(in the rows, 100 means zero)
Each row of Z is roughly a mix of the hidden directions of one of several groups; one row fits no group.
Z, 100 rows:
98	113	86	140	89	62	94	90	107	110
115	77	96	127	61	105	84	118	115	106
91	94	90	79	102	113	105	97	140	63
88	112	72	84	124	123	105	71	122	106
94	93	111	99	106	123	118	145	111	76
135	95	102	129	83	74	117	86	117	104
128	76	111	102	104	90	80	112	112	139
112	54	92	100	77	117	121	110	90	101
93	98	98	137	79	97	92	99	111	57
96	100	93	93	102	151	95	107	130	115
60	82	113	80	92	125	104	95	124	102
105	78	105	103	135	99	118	130	114	76
70	58	102	85	119	106	80	110	107	99
121	113	90	84	99	87	132	97	119	135
122	65	114	88	82	129	117	95	90	85
98	117	104	86	105	130	106	135	67	92
84	121	104	83	76	91	101	119	65	123
79	88	100	81	118	104	84	54	113	101
78	108	105	128	87	103	56	107	109	114
140	94	91	91	69	103	79	88	102	121
81	147	99	78	105	125	87	97	104	98
108	124	129	96	124	62	111	94	91	92
91	95	116	97	69	110	101	111	55	84
88	91	78	62	90	117	78	85	121	113
111	93	91	97	90	83	67	92	115	143
138	92	123	93	94	117	120	95	131	92
108	82	99	143	108	79	82	111	78	114
102	139	108	110	122	101	140	94	99	95
108	100	96	89	62	137	123	84	107	106
104	113	98	98	89	62	112	74	65	104
117	58	122	88	113	116	107	110	89	77
102	105	83	147	97	86	75	91	108	118
118	84	97	74	102	101	97	74	104	143
90	116	108	144	95	86	118	128	112	92
68	89	87	95	127	84	108	89	107	64
127	83	107	74	83	124	94	98	77	125
129	103	143	104	82	91	100	79	88	114
98	77	70	112	98	70	118	82	124	87
80	85	73	130	80	125	111	104	120	99
118	114	97	59	106	108	72	83	81	93
95	82	78	70	96	135	90	95	80	82
107	132	108	94	94	117	119	63	121	90
100	98	110	72	83	141	111	116	110	77
112	130	111	102	103	104	132	128	71	101
95	80	79	59	118	94	88	80	93	119
114	122	92	98	135	90	79	98	64	107
100	84	93	97	99	108	77	104	68	143
99	84	88	107	94	96	77	125	147	100
104	101	99	62	93	95	91	75	79	134
129	66	92	119	69	103	120	102	93	96
106	61	82	99	81	90	86	71	116	85
87	117	58	82	113	120	86	122	101	93
112	121	104	108	124	112	79	62	95	123
112	79	114	104	99	111	108	82	112	51
130	78	106	121	76	92	116	70	89	100
120	100	124	78	74	103	92	78	78	126
84	87	75	114	101	83	107	109	108	54
89	97	70	108	96	92	71	97	142	105
74	114	104	140	98	95	110	111	114	71
101	76	92	122	78	143	94	93	115	104
124	75	113	110	82	134	105	105	119	79
104	100	61	123	81	105	131	117	104	89
88	107	96	107	98	49	115	112	123	109
119	115	100	106	103	77	139	71	102	118
96	56	63	93	93	108	117	104	105	106
125	86	112	70	101	92	67	105	96	128
75	129	88	80	83	117	109	75	79	94
108	108	104	130	64	81	77	93	123	94
116	74	106	109	71	96	110	64	96	79
85	63	113	72	111	126	100	113	89	88
127	56	99	119	102	127	95	105	93	98
101	135	131	102	108	118	118	93	85	126
88	95	124	81	108	57	114	111	107	79
96	112	86	98	126	64	109	78	74	115
101	109	94	111	97	53	99	100	64	89
107	113	91	121	113	142	71	101	117	108
78	94	71	126	93	81	71	123	103	104
87	134	75	102	108	98	82	90	68	118
118	86	109	73	102	76	79	65	96	85
112	140	120	94	96	112	128	75	102	109
110	120	113	66	104	105	116	96	88	139
135	95	129	92	126	94	125	90	115	101
83	114	94	84	113	142	87	84	107	126
106	83	79	69	98	105	80	61	101	89
114	107	128	103	104	101	89	56	79	83
81	103	95	95	120	60	90	101	64	102
117	70	119	122	95	73	101	103	93	69
132	100	110	105	96	142	99	106	126	87
93	86	103	113	115	67	109	93	132	130
84	95	112	80	103	136	95	63	85	94
109	148	112	114	110	84	108	123	99	111
122	90	107	82	82	118	73	76	100	130
110	92	99	110	100	107	80	130	120	143
80	81	82	124	84	104	74	101	132	87
71	85	92	103	88	119	90	138	108	75
130	101	135	93	118	96	125	114	90	120
90	87	100	117	123	116	112	127	60	96
114	78	100	92	81	148	112	111	113	94
93	78	84	87	71	106	60	97	116	110
111	98	138	89	117	117	93	101	126	71

Here is one row of each group, with its name. Which group are the others in?
71	85	102	109	90	92	109	92	144	121 => <74>
125	117	68	72	101	93	93	116	81	80 => <118>
113	111	107	136	113	117	107	125	132	110 => <125>

94	90	102	80	85	151	108	104	118	100 => <74>
70	100	111	113	111	107	125	109	84	61 => <118>
95	105	87	100	116	66	104	143	118	103 => <74>
102	109	97	115	71	59	116	78	85	98 => <74>
67	88	66	86	86	113	78	92	99	81 => <125>
142	78	95	85	100	103	131	105	94	118 => <74>
103	85	79	93	90	88	66	64	111	118 => <125>
128	77	105	91	122	87	88	96	107	140 => <125>
77	113	111	103	118	102	129	102	78	63 => <118>
108	132	110	116	66	94	90	87	96	130 => <125>
64	104	138	108	121	111	96	82	108	110 => <118>
